One turn moves every row onto another: examples first, then more rows asked
j152: [  8  16   9   4  27 -15  -8   0 -30   1  39   3 -14   6  10 -17  37  16
   9   0   6  26 -16  15 -30  14  13 -15  28  -7   5  12   2 -11 -14  -9
  -1  -5   5 -10 -13   4  -8  -2  12 -20  -8   7  17  -1   2   2  21  15
   8  -2  -3 -27   7  -2  -8   1  -1  -7   9 -33   8]
j981: [  4  26  18   2   4 -10   9   7 -21 -16  20  18 -14   4   3 -24  22  24
   8   0  34  21  10   8  -7   3   3   0  20   3   6   3  -8  12  -2  -4
 -13   4 -17  -3  17  -4  -6  12  21  10 -16   6  -2 -21 -37   3   7  18
   3  20 -15 -12   9   8 -16   0 -13  -4   7 -14 -24]
j300: [  3  45  25  -1   3  -6   6   9 -26  -3   7   9 -15  15 -21 -24  34  19
  -6  -9  -1   9  21  12 -31  -7 -12   3  34   1  -6  -6  -7 -14 -11   6
 -20  -7 -13 -19  16  -8  33  12   4 -13 -22   0   9  -9  -6  10   9   4
  -3  17  19  -9  16   0 -12 -18 -26 -28  11  -6 -10]
j280: [ -3  43  -2  -4   2  10  13  15 -13 -22  10  10  10  -4 -13 -17  32  24
  -1 -15   4  27 -10  17  -4   3  -5   5  36  14  15 -15  19  -9  -2  -9
  -1  -8  -6 -20   8   7  -2 -12  -4  25  -7   1  21 -11   6  -9   9  -1
  10   9   4  -2  15   1   5 -20   8 -30  19 -15 -28]
j500: [ 12  26  14 -11   1  -3   5  -5  -7  12   3   6  -7  17 -13  -6  31 -11
  17   2  -7  20  -6  -2  -3  -5  13 -15  14 -18  -7   1   0 -25  -6 -12
  10 -18  -9 -11   1 -16  17 -24  23 -18   3 -14  25 -10   6  11 -10  -9
  -2   5  -9 -30  20   2  -1 -16   3 -36   9 -30 -11]
j170: [-14   0   8 -23  13  -1   5  -3  -9  11  20   7 -29  -5  11 -17  24  16
  -2   0  -6  25   0  19 -14  31  16   5  18   8 -12  -1  -9 -31 -17   2
 -13   1   3 -14  19   0   9   1  -5   1  -2 -23   4 -26  -2 -25   7 -13
  16  -4  12   8  15  13  -5 -20  -8 -20   4 -21 -19]
j290: [ -5   1  24 -10 -17   8  -4   3   6  -2  38  14  -3   7  -6  -1  22   4
   5   1  17   0  -7  -2  -7  22  -5  13  23  -7 -27  10   8  -6  -6   2
   3 -11 -11 -21   0 -10  13  14  11  12   1 -24  21 -12 -15  -3  15 -14
  -3   8 -13  17  10   3  -3  11   3 -22   7  -9  -8]
j741: [ -9   8  29   2  -3   1   5  18 -17   8  22  21   1  -5  -7 -17  26  19
   7  20  -4  20  -6  -1 -11  -5   4  11  32 -14  25 -10 -35  -5  12  -5
   5 -11  -2 -10  11   4  17 -12   3   9 -16  -9  21 -29  14   1  19  -2
  -1   9  24 -20  15  -8 -10 -15   5 -17   9  15   0]
j279: [ -8  24  13   2  -8  -9 -15  18 -19   8  55  11 -19  -2 -11   5  15  17
 -13  11  -2  16  18   0 -17  17   9   0  18  28  -1   8  -6   0  -2  -6
  10 -18  -5  -4  -3  -2   6  -6   4   0 -13 -10  11 -10  -9 -10  10  15
   9  14 -10 -19  15  14   3   3 -25 -10  24 -30 -13]
j744: [ 28  33  13  14  -6   2  20  12 -22 -11  30   6   0  11   2   6  19   8
  23  -2   1  11 -31   8 -18   6   2  -1  29  -9   0   2  17  -1 -23 -13
  -3 -21  -3  -1 -10   0   6  -9   9   2 -28 -18  17 -15   4   3   4  19
 -10  -9   6 -11  24  -4 -19  -3  19 -13   8 -15   1]
j784: [  9   3  27 -17 -14  14  14  -1  -8 -11  22   9   8   2   4 -21  35   9
  -4  -3  11   1  -1   1 -24  33  23 -18  30 -30  -6   0 -10  -9 -10   0
  -7  -6   3 -29   2  -6  14   7  -4  -2 -20  -7  17 -30 -17   4  27  -5
  21   2  11   0  -2  -2   3  -4  -4 -31   1   2  -4]
j655: [ 15  21  18 -15   2  10  22  -2 -33  -4  29   6   9  -8 -27   4  22  -5
  13  -2   8  -7  -6   8 -13  10 -10  -4  32  -8 -10  13 -11 -12  -1  -9
  -3 -16 -11  10   7   5  14  -7  12   0 -10 -41  -3  -2  16 -13   1   3
 -12   6 -17  -8  14  10  15 -10  -8 -49   6  -6 -19]
j58: [  1  27  22  17   6   9   3   5 -30  16  22  16  -1 -18 -10 -12  19   2
   8   8   6  17   2   8 -32  13 -13   7  18   5  10  18  -1  -4  12  10
  17   4 -14   6  26  -9   1  -7 -10   7  -2  -3   7  -7 -13   4  13 -14
 -21  13  -6 -16  -4  28  -6  -4  -5  -6  10 -31 -14]
j540: [ 16  19  25 -16   3  11  31  -4 -29 -10   4  -5 -17   3  -4 -16  28   5
  18  28   0  13  11  29  -4  13  13 -14   6 -16   9   4  -5  -2  -6   2
  -2 -17 -24  16  30  -6  -6  -4   1   7 -26  -4   7 -22 -28   2  14   2
  -4   7  -5  -4   7   4  11  -4  -1 -20 -11 -13 -20]
j906: [ 33  24   9  -3  32  11  15   8 -22   0  15  17 -15  -4  13 -31  24  11
 -11  20 -10  12  18  14  -1  10  26  -8  26  -6  -3  -6 -18 -15   0  -1
   6 -10   4 -19   9   0   3   6  13  11  -6  -9   2 -14   9   0  17 -10
  14  -7   5  -9  -2   7  22  -5 -13 -29  -5 -26  -8]

j279 -> j655
j784 -> j981
And these:
j280 -> j741
j540 -> j152
j170 -> j58

